In the rows, 128 means zero.
Named moves come first, each a turn or a mirror and shown by rows before and after it. Which of them, in which order, take the first row of each pair that follows to the second? Write the first one first, as in the answered first pair.
Z357:
[152 178 108 131 155 145 130 161 103 122 119 132 130 171] -> [119 141 169 141 123 106 160 111 143  84  85 117 128 120]
[107 124 110 124  94 132  67 128  54 117 141 191  95 111] -> [ 91 108 135 122  85 114  78 109  67 101 129 182  94  91]
[133 117 137 134 133 131 136 127 142 135 122 130 126 140] -> [137 125 136 132 131 133 133 132 136 134 128 130 125 141]
[120  93 194 139 100  89 109  95 157 108 116 121 116  88] -> [166 143 112 129 139 146  70 173 100 168 164 140 125 162]
Z108:
[118 136 112 133 123 124 107 137 105 166 136 148 144 150] -> [135 135 109 127 137 144 110 146 101 157 128 153 141 148]
[146  97  98 128 133 141 117 123 100 106 132 160 136 116] -> [117  95 111 132 107 113 109 104 110 115 134 158 142 110]
[107 104 138 116 131 135  93  74 112  57  87 153  92  85] -> [ 58 134 146 120 103  99  78  81 126  95 116 135  82 102]
Z429:
[113 163 141 121 133 131 125 148 165 136 153  85 104 140] -> [113 157 159 128 127 120 128 136 172 141 135  86 108 140]
[112 152 118 135 115 100 118 141 121 155 153 123 128 154] -> [115 140 147 146 107  93 133 125 136 157 127 125 130 146]
[101 102 104 125 116  81 105  84 111 124 141 106 131 115] -> [109  92 110 134 120  85 120  77 120 121 128 105 143 109]
Then:
Each pair is 2 to 3 moves apart.
[120 104 120 130 124 139 132 103 121  73 110 137 130  71] -> [130 121  81 125 141 159 115 134  98  86 142 139 129  95]
Z429, Z357
[192 106  75 133 161 173 152 131 134 140 116 130 188 120] -> [111 130  43 129 113 115  80 128 101 147 180 150 160 114]
Z108, Z429, Z429
[170  73 145 146 132 140 157  74 117 106  82 126 182 100] -> [ 97  96 125 147 101  81 131  68 135 102 151  94 162  86]
Z429, Z357, Z108
[110 128 182 139 110  98 145 107 158 151 119 107 142 130] -> [174 133 123 131 157 162 140 148 118 159 126 131 148 161]
Z357, Z108
[129 167  69 120 116 137 130 164 124 146 153 131 126 177] -> [127 120 114 128 104 110 187 103 165  85 114  97 141 119]
Z357, Z429
[164 133  99 139 137 140 155 122  98 129 174  85 164 102] -> [123 137 116 139 111 105 140 111 113 130 188  74 149  96]
Z357, Z108, Z429
[133 142 108 124 131 146 108 142 105 152 143 147 118 151] -> [134 127 120 124 124 144 106 133  96 144 121 163 116 138]
Z108, Z429
[192 149  97 134 175 170 155 147 124 160 133 106 150 182] -> [113 132 180 150 114  94 166  86 189 137 117  76 137 130]
Z357, Z108
[127  93 146 143 118 116 137  99 134 116  99 131 151 102] -> [115 101 116 142 118 104 135  97 135 118 134 106 159 103]
Z429, Z108
[ 94 129 167 102 125 134 125 129 146  86 107 135  68 108] -> [132 128 189 114 133 153 143 127 142 124  66 147  95 130]
Z357, Z429, Z429
[146 118 174 127 117 124 113 137 158 103  88 152  92 116] -> [157 121 177 130 123 129 135 138 176 111  96 128 106 127]
Z108, Z108, Z429
[178 109 155 132 129 112 159 134 127 127  98 128 130 119] -> [136 113 137 136 106  66 138 111 122 132 137 118 139 112]
Z429, Z108, Z108
[105 162 120 121 132 140  89 159 144 133 144 122  89 132] -> [139 159 112 128 152 160 105 162 139 146 130 123 112 149]
Z357, Z429, Z357
[152 120 143 132 130 152 143 132 133 128 110 131 127 137] -> [149 112 133 138 124 138 132 124 117 140 110 148 139 133]
Z108, Z357, Z108
[158 130 155 115 144 173 142 172 132 141  99 148 105 149] -> [136 117 185 115 126 145 157 139 152 113  84 137 101 117]
Z429, Z357
[ 80 154 154 106  99  97 116 143 161 129 121 164  80 104] -> [143 149 132  89 146 159 129 172 148 103 107 174  75 109]
Z108, Z108
[134 104 104 126 154 123 193  88 154  97 160  74 164 104] -> [122 119  64 108 164 138 162 118 122  83 192  93 138 110]
Z429, Z108
[141 122 115  95 151 155 104 161  88 126 125 169  97 128] -> [162  99 153 110 151 160 142 130 102 128  81 163 123 113]
Z429, Z429, Z429
[143 114 106 134 136 155 165 120 145 141 149 132 126 131] -> [143 105 106 138 134 153 156 111 135 145 145 139 131 125]
Z108, Z357
[153 121 122 143 128 155 157 139 141 149 138  97 151 132] -> [133 112 141 145 116 134 157 123 154 139 134  93 152 120]
Z357, Z108
[117 142 111 141 110  98 101 117 102 193 148 132 156 174] -> [144 132  92 123 140 138  89 139  74 170 132 163 136 162]
Z108, Z108, Z429
[157 142 182 112 139 138 132 143 131 145 109 132  90 157] -> [167 113 182 120 132 131 135 111 113 135  89 145 109 136]
Z108, Z357, Z108
[184 133 111 173 146 135 120 125  94 169 115 123 183 160] -> [164 106 141 184 122 101 130  82 110 151  93 121 185 129]
Z108, Z357
[107 109 131 124  91 107  99 103 121 113 137 135 126  98] -> [114 154 148 125 101 127 106 148 154 148 146 120 107 144]
Z108, Z429, Z108
[120 131 172 144 131 116 170 121 179 123 134  76 133 124] -> [152 130 108 125 168 160 158 146 145  87 158  89 128 120]
Z429, Z429, Z108
[113 168 167 131 118 140 122 157 144 157 108 141  91 159] -> [148 151 167 124 146 169 146 157 152 131  93 133 103 153]
Z357, Z108, Z429
[100 133  83 132 115 110  96 127  83 148 165 152 124 140] -> [ 96 138 145 154  97  87 129 107 129 180 130 126 135 152]
Z429, Z429, Z108
[154 112 125 135 133 140 140 114 112 148 105 139 163 137] -> [116 146 132 141 114 113 124 125 133 170 128 119 145 157]
Z357, Z108, Z108
[128 137 153 118 144 158 130 169 159  98 106 120  90 138] -> [ 88 134 170 133 103 106 120 136 167 110 113 114  94 124]
Z108, Z108, Z108
[154 109 129 113 158 126 161 114 165 111 112 130 149 102] -> [151 127  94 112 161 125 144 130 151 126 153 119 157 124]
Z108, Z429, Z357
[182 126 134 116 163 182 141 178 122 112 125 113 107 188] -> [130 138 114 105 147 154 114 175 129  69 168 106  72 162]
Z357, Z429, Z429
[127 134 147 157 127 109 149  94 146 160 124  99 174 151] -> [159 133 122 154 149 142 152 105 126 154 120 114 181 155]
Z357, Z108, Z108
[170 126 110 143 169 162 176 147 158 135 148  74 164 144] -> [152 128  59 130 164 147 139 154 121 113 191  90 152 133]
Z108, Z429
[129 127  65 117 153 132 137 140 127  93 197  84 137 128] -> [137 107  55 126 149 127 135 118 105  91 188  99 157 112]
Z108, Z108, Z357
[102 126 110  87 128 135 108 153 123 112 142 110  85 147] -> [ 98 107 150  97 117 122 133 121 145 102 112 102  92 125]
Z357, Z429
[170 150 133 120 160 181 160 163 142 126 122 112 129 153] -> [173 119 121 114 162 183 145 142 112  92 100 147 122 118]
Z429, Z108
[123 120 121 136 104 102 142  75 124 102 119 113 150  94] -> [ 96 143 129 137  89  89 109  85 118 125 126 136 126 110]
Z357, Z429, Z357
[147 116 109 140 120  90 116  90 106 176 102 151 135  92] -> [121 137 124 142 107  72 108  97 127 185 121 136 121 106]
Z108, Z357
[147 136 179 109 146 166 158 171 172 135  81 149 119 132] -> [157 150 136 112 146 172 127 191 131 164 105 171 125 157]
Z108, Z357, Z429
